In the data rows, zero lies at 4.5, halfway between 4 and 5.
Some points, one per row:
[3 3 7 7 2 3 4 7 6 4 7 6 2 5 2 7 7 8 8 9 5 4 4 3 4 4 4 5 3 1 1 4 6 7 4 8 3
 4 8 1 3 5 5 2 5 6 6 7]
[4 5 3 4 5 7 6 5 5 5 4 4 5 6 4 4 5 5 5 6 4 7 3 5 5 4 6 6 4 6 4 6 4 6 5 5 7
 3 2 6 5 3 2 1 0 4 6 4]
[4 2 4 5 2 6 6 5 6 4 4 6 2 6 3 5 4 5 5 4 3 5 2 3 4 3 6 5 4 4 6 5 6 2 3 4 3
 4 2 3 4 3 5 6 6 7 6 6]
[7 7 9 6 4 4 3 5 6 6 6 3 3 3 2 6 5 5 6 6 3 4 4 3 4 4 5 6 6 4 4 6 7 3 4 4 4
 1 5 2 3 2 4 4 5 6 7 7]
[3 3 5 4 3 2 2 4 4 3 4 3 2 6 4 6 6 8 8 8 5 6 7 3 4 2 2 4 3 3 3 5 7 5 1 6 2
 2 7 6 4 4 6 4 5 6 5 5]
[3 5 6 4 5 5 7 6 6 5 6 5 6 6 6 5 5 5 4 2 3 3 3 3 6 6 5 6 7 7 6 5 6 7 4 7 7
 5 6 8 7 4 4 3 3 1 2 3]
[7 5 7 4 6 4 6 6 5 5 5 5 7 7 8 8 6 6 5 5 2 6 7 7 5 5 8 7 2 5 4 5 5 5 6 5 5
 7 7 6 7 6 6 6 6 7 7 7]
[5 5 3 4 5 4 6 6 6 5 2 4 5 5 4 5 6 5 4 3 2 5 3 4 3 5 5 4 2 3 2 2 1 3 5 4 4
 6 5 5 6 5 3 3 4 3 3 4]
[7 8 7 6 6 5 5 8 7 5 6 6 7 6 6 4 6 7 5 5 6 7 3 6 5 5 5 6 5 5 3 4 5 3 5 3 2
 5 4 5 6 6 5 6 6 5 3 5]
[6 5 6 5 3 4 3 3 5 2 2 5 6 4 1 3 4 3 4 6 4 3 4 4 3 3 3 3 3 4 4 3 8 7 2 5 1
 2 4 2 2 6 5 4 6 5 5 5]
[7 6 4 5 6 6 5 1 0 7 4 3 8 2 8 3 1 2 1 2 6 6 7 8 8 8 7 6 7 5 7 4 3 3 9 4 8
 9 3 6 6 1 2 5 1 2 1 3]
[1 5 4 7 6 6 5 5 2 5 2 5 3 3 3 5 5 3 2 1 3 2 3 4 3 5 4 3 3 4 4 2 3 5 3 3 2
 3 1 2 2 3 2 2 2 4 1 2]
[6 6 5 4 3 5 6 4 5 4 4 4 5 5 6 4 5 5 4 2 3 3 6 5 8 9 9 7 5 8 5 6 4 5 1 2 3
 3 2 5 5 4 3 4 6 5 4 6]
[0 1 7 5 2 4 4 8 7 4 5 5 2 5 2 7 6 7 5 6 2 2 2 3 3 4 3 5 4 3 4 3 6 5 2 6 3
 3 8 2 2 6 7 4 7 7 6 7]
[7 6 3 4 1 3 3 3 3 5 5 3 7 4 3 5 4 3 6 7 5 3 6 4 5 6 4 5 7 6 7 6 4 2 5 2 4
 7 6 7 7 5 4 4 6 5 3 4]
[5 4 4 6 8 6 6 9 6 3 5 5 3 6 3 6 4 4 4 6 4 3 2 1 2 3 4 5 4 6 8 5 7 6 3 4 5
 3 4 5 4 6 4 4 6 4 5 3]
[3 3 2 3 3 6 5 2 1 6 4 3 6 4 6 4 5 5 7 6 8 7 5 4 3 6 6 4 6 6 6 2 4 1 3 3 4
 4 4 5 6 4 5 4 3 3 2 2]
[4 4 3 4 5 6 5 4 3 4 5 5 5 5 5 3 5 5 4 3 5 3 5 6 6 5 6 5 4 4 4 3 4 4 5 4 5
 5 3 4 3 3 4 3 2 2 2 3]
[7 6 7 7 5 4 4 6 7 5 8 8 7 6 5 5 4 6 7 7 4 7 6 7 5 5 6 6 2 6 5 7 6 5 5 4 4
 4 6 4 6 7 6 6 6 5 6 6]
[2 1 7 7 2 3 2 6 5 1 6 5 1 6 2 6 4 5 4 5 2 1 2 2 2 1 2 3 3 3 4 5 8 7 2 6 0
 1 5 1 2 7 7 4 8 7 7 7]
[6 6 8 6 6 4 6 6 6 5 6 5 5 4 7 5 6 6 5 6 7 9 6 7 6 7 6 7 6 7 5 7 5 6 7 5 7
 6 5 6 6 4 5 5 6 3 2 5]
[1 3 4 5 3 3 3 6 5 2 3 5 3 4 3 4 4 5 4 6 3 1 1 0 1 0 1 2 4 2 3 3 5 6 3 6 4
 2 4 1 2 4 3 2 5 6 6 5]
[5 4 4 5 5 4 4 7 5 5 5 5 3 6 4 6 6 3 7 6 5 5 6 3 4 3 3 4 3 3 4 5 5 6 5 6 5
 4 8 7 4 6 4 3 3 5 5 4]
Here are 16 more points, each followed by its number:
[6 5 4 5 7 5 6 4 6 7 6 3 7 6 7 6 5 3 6 4 7 6 6 7 6 7 6 6 7 7 7 6 4 5 6 6 6
 6 5 6 6 6 5 6 7 7 8 5] 0
[3 4 6 4 4 5 4 5 5 5 6 5 5 6 5 4 3 3 4 5 6 4 5 4 1 5 1 4 3 7 3 6 4 6 3 4 5
 4 5 5 5 4 5 4 5 4 4 4] 1
[4 5 4 3 3 5 4 5 4 5 4 5 7 5 4 5 6 6 6 5 5 6 5 4 4 4 4 1 6 4 6 5 3 3 3 6 2
 7 4 6 4 5 3 4 1 5 6 5] 2
[5 5 4 3 6 6 5 3 5 8 7 7 8 4 6 3 5 3 6 4 6 7 7 7 5 5 5 5 5 6 3 7 4 4 6 5 4
 3 3 4 3 3 2 4 5 4 6 5] 3
[0 3 4 5 1 3 2 5 5 4 5 4 1 3 3 5 4 6 4 6 5 5 5 5 3 2 3 4 5 4 5 6 4 6 4 7 4
 3 5 3 3 5 6 6 6 5 6 6] 4
[6 6 5 5 7 7 6 0 3 5 4 1 7 3 6 1 0 0 0 1 5 5 6 7 6 8 8 7 7 7 7 7 4 4 9 5 7
 7 2 6 5 2 3 8 3 2 2 3] 5
[6 2 6 5 5 3 3 2 2 3 4 6 3 3 4 4 5 5 5 5 4 5 4 4 3 4 3 2 1 3 4 3 4 6 3 5 3
 3 3 3 5 6 6 4 3 4 4 4] 6
[1 1 4 5 3 5 4 6 3 3 2 5 3 3 1 3 3 2 1 4 5 4 4 4 4 3 3 2 3 4 5 3 5 6 4 6 2
 2 5 7 5 8 5 5 3 5 4 3] 7
[4 2 4 5 2 5 4 6 6 6 4 5 3 7 6 7 6 7 6 6 4 6 5 5 6 6 5 7 5 4 3 5 1 5 5 5 4
 1 4 2 3 3 4 4 5 6 5 5] 8
[5 5 4 6 6 4 5 4 2 5 2 5 5 6 6 3 4 4 3 4 4 9 8 8 8 8 5 4 5 4 3 5 6 5 5 6 4
 5 2 4 5 5 4 5 4 2 5 2] 9
[5 6 6 5 7 7 6 4 6 7 5 3 5 3 6 3 2 2 5 4 7 7 6 4 3 2 3 5 4 6 4 5 2 1 7 3 6
 7 5 6 6 4 5 8 3 2 5 4] 10
[4 5 4 4 6 8 4 4 2 4 3 4 4 2 2 2 3 3 2 3 8 5 9 6 7 6 5 4 5 5 6 2 1 3 5 4 6
 7 3 6 5 1 3 5 2 4 2 2] 11
[5 4 5 5 5 4 6 4 4 5 5 3 5 5 5 4 5 6 7 7 6 7 4 7 4 3 4 5 5 4 6 7 6 6 4 2 2
 2 3 5 7 7 7 8 8 6 6 6] 12
[6 5 3 5 6 3 3 3 3 4 3 4 3 0 5 3 2 2 2 3 5 4 6 5 8 4 7 6 4 5 4 5 4 4 3 6 4
 6 7 4 5 5 3 4 3 3 5 5] 13
[5 5 2 3 5 4 5 2 5 5 4 3 6 1 4 2 2 1 4 5 6 7 7 5 5 6 4 5 6 4 3 5 2 3 6 4 7
 6 3 6 5 2 4 4 3 3 3 3] 14
[7 6 5 5 5 4 6 8 8 8 4 4 6 3 4 3 4 3 1 1 2 6 7 5 6 5 2 5 5 7 8 5 5 6 6 6 7
 6 5 5 4 4 1 1 1 5 4 4] 15
Which of these numbered points is nearest to each point below by angle, seen from the average point of the first points? Its number follows each.
[5 5 3 4 6 7 7 1 2 7 4 1 7 2 7 3 1 3 1 0 6 6 7 8 7 8 6 5 6 6 6 5 2 1 7 2 6
 7 2 6 7 3 4 9 3 3 2 2] > 5
[5 6 3 4 4 5 4 7 7 6 4 5 3 1 3 5 5 3 3 2 1 1 3 3 4 5 4 4 4 6 4 2 2 5 3 5 6
 8 8 5 4 4 0 2 3 5 4 5] > 15
[6 5 4 2 6 3 4 1 5 5 5 4 6 4 5 4 2 5 7 7 5 8 5 4 6 5 6 6 7 6 6 6 4 2 4 4 3
 1 5 3 1 4 4 2 6 7 6 6] > 3
[6 6 3 4 6 6 6 3 4 7 6 5 8 5 7 7 4 5 4 4 3 6 5 4 5 2 6 4 7 7 4 5 2 3 5 2 5
 6 3 6 6 3 4 6 5 4 4 3] > 10
[4 7 7 6 3 2 2 5 6 3 3 6 3 4 2 5 4 7 3 4 3 2 0 1 1 2 1 0 0 0 2 4 6 7 4 7 3
 3 5 3 4 6 6 3 2 2 5 3] > 6
[4 4 4 4 7 5 4 4 4 2 6 6 5 6 5 4 5 6 7 6 4 7 5 6 6 4 2 2 3 2 2 4 4 5 6 5 5
 5 6 3 4 4 2 2 2 1 4 4] > 9
[6 4 3 3 3 2 5 6 7 5 4 6 4 6 5 6 5 3 4 3 3 3 3 4 7 7 6 4 6 6 5 4 4 4 2 6 4
 4 5 4 1 3 3 3 3 4 4 5] > 15
[3 4 3 3 2 2 3 4 6 3 6 3 7 8 4 6 6 4 6 8 5 2 3 2 2 3 3 0 2 1 2 2 6 4 2 5 1
 6 5 4 3 7 7 5 6 7 6 7] > 2
[4 4 6 3 2 3 4 5 4 2 4 4 4 5 5 6 6 6 5 4 3 5 4 6 4 3 6 5 4 3 3 6 6 7 4 7 6
 4 5 3 4 5 5 5 5 4 4 5] > 4
[7 6 6 4 5 3 2 3 4 4 6 5 2 6 3 4 5 6 6 4 7 5 6 5 7 5 5 6 5 5 4 5 4 3 3 4 6
 4 5 3 6 6 6 4 5 4 4 6] > 13
[6 5 4 5 5 4 5 5 5 5 7 6 3 5 5 5 4 6 6 5 5 6 4 4 4 5 4 6 7 7 5 7 4 4 3 3 5
 4 2 5 4 3 1 3 4 4 4 4] > 3
[4 5 3 4 3 3 3 6 5 4 5 7 4 7 3 6 6 6 5 6 5 4 4 3 2 4 2 5 6 5 6 6 7 4 4 6 3
 4 6 6 5 7 4 4 4 4 4 4] > 2
[7 6 8 5 4 5 4 6 6 4 5 4 4 6 5 6 7 6 6 5 5 6 6 4 5 3 4 4 5 4 3 5 4 5 5 4 3
 4 4 2 1 3 5 4 6 6 6 7] > 8
[2 2 4 4 3 3 3 5 3 4 3 5 4 5 3 5 6 4 4 5 4 1 2 2 2 3 3 3 4 4 5 3 7 4 4 6 4
 2 8 6 7 6 7 5 4 4 4 4] > 7
[2 4 6 4 5 3 1 2 0 1 2 5 4 6 5 6 5 6 4 6 4 4 4 5 5 4 5 5 3 4 2 3 6 7 3 6 4
 5 4 3 4 6 3 5 2 4 4 3] > 6
[3 2 4 4 2 3 4 5 6 4 4 1 3 5 3 6 5 6 6 8 5 5 5 5 5 6 5 8 4 4 3 4 5 7 6 7 1
 3 5 3 3 6 3 5 5 6 4 5] > 8
[4 4 7 7 5 6 6 7 5 4 5 6 6 7 3 6 5 2 5 7 4 3 3 3 2 3 5 3 4 4 4 7 7 7 5 7 6
 4 6 4 3 6 6 3 6 7 6 6] > 1
[1 3 2 4 6 4 5 6 6 6 6 5 6 3 7 7 6 5 6 5 6 7 5 6 4 5 4 7 6 4 6 7 4 6 7 4 3
 5 7 6 4 2 3 3 5 4 2 4] > 3
[5 5 7 4 1 3 2 8 6 4 6 7 3 6 3 3 4 5 4 5 4 4 5 4 3 4 4 5 2 3 1 3 4 3 1 4 3
 2 6 5 2 6 5 2 4 5 5 5] > 1
[4 4 3 3 5 4 4 3 5 4 6 5 6 4 5 4 4 6 5 7 6 4 7 6 7 7 5 5 7 4 6 4 4 5 5 4 7
 7 3 5 5 4 6 7 6 3 4 4] > 14
[3 3 4 6 3 5 5 4 5 5 4 3 3 3 2 5 7 6 6 4 5 5 4 4 3 2 0 2 1 2 2 4 5 4 3 3 0
 2 3 2 4 3 3 3 5 3 4 6] > 6
[6 5 7 5 5 7 6 5 5 4 5 3 6 6 8 6 7 6 6 4 6 5 4 5 5 4 6 7 6 5 7 8 7 6 7 6 5
 6 6 6 6 4 7 8 6 4 5 7] > 0
[4 4 2 4 6 8 8 3 1 7 5 2 7 1 7 2 0 0 0 1 5 6 7 7 7 7 5 5 6 6 7 6 3 3 7 2 6
 7 2 7 7 3 3 7 1 1 1 1] > 5
[1 4 2 4 5 5 4 6 2 4 1 2 4 0 3 2 4 2 3 6 8 7 8 9 5 7 6 4 6 5 6 2 2 2 4 3 5
 5 3 4 3 0 2 3 2 2 2 4] > 11
[4 5 4 3 4 5 4 3 4 4 3 4 5 4 4 5 4 4 3 5 5 6 6 5 6 4 4 4 6 5 6 2 3 3 4 3 6
 4 1 5 5 2 4 5 3 2 4 4] > 11
[5 5 7 5 4 3 4 5 5 3 6 6 5 5 5 7 5 3 4 3 4 5 5 4 5 4 5 7 7 5 6 7 5 7 5 5 5
 4 4 4 3 0 2 3 4 2 5 5] > 15
[2 1 7 4 3 3 2 7 1 2 6 7 3 7 3 7 6 5 5 5 1 1 2 4 5 4 3 3 2 1 1 2 5 5 2 3 1
 2 7 2 2 5 5 1 4 3 4 6] > 6
[2 2 8 8 3 3 1 5 4 1 4 4 0 5 1 7 6 9 7 8 3 2 2 2 2 3 3 2 3 2 3 3 7 6 2 6 1
 3 7 2 3 7 7 5 8 8 8 8] > 4
[5 5 4 4 7 2 3 5 4 5 3 6 6 3 3 3 6 5 7 4 4 3 5 4 7 7 3 5 4 6 1 4 3 7 5 6 3
 7 6 5 4 5 3 3 5 4 4 2] > 13
[2 5 8 6 2 3 2 6 6 2 5 6 2 6 5 6 6 8 6 7 3 2 2 2 1 3 3 4 2 1 1 1 6 6 5 8 5
 5 8 4 4 6 7 4 7 7 8 7] > 4
[4 5 4 4 7 6 5 4 5 6 4 4 7 4 1 4 3 2 2 2 4 3 4 5 5 6 7 5 6 7 7 5 6 6 4 3 5
 7 5 6 7 5 5 4 5 4 2 3] > 5
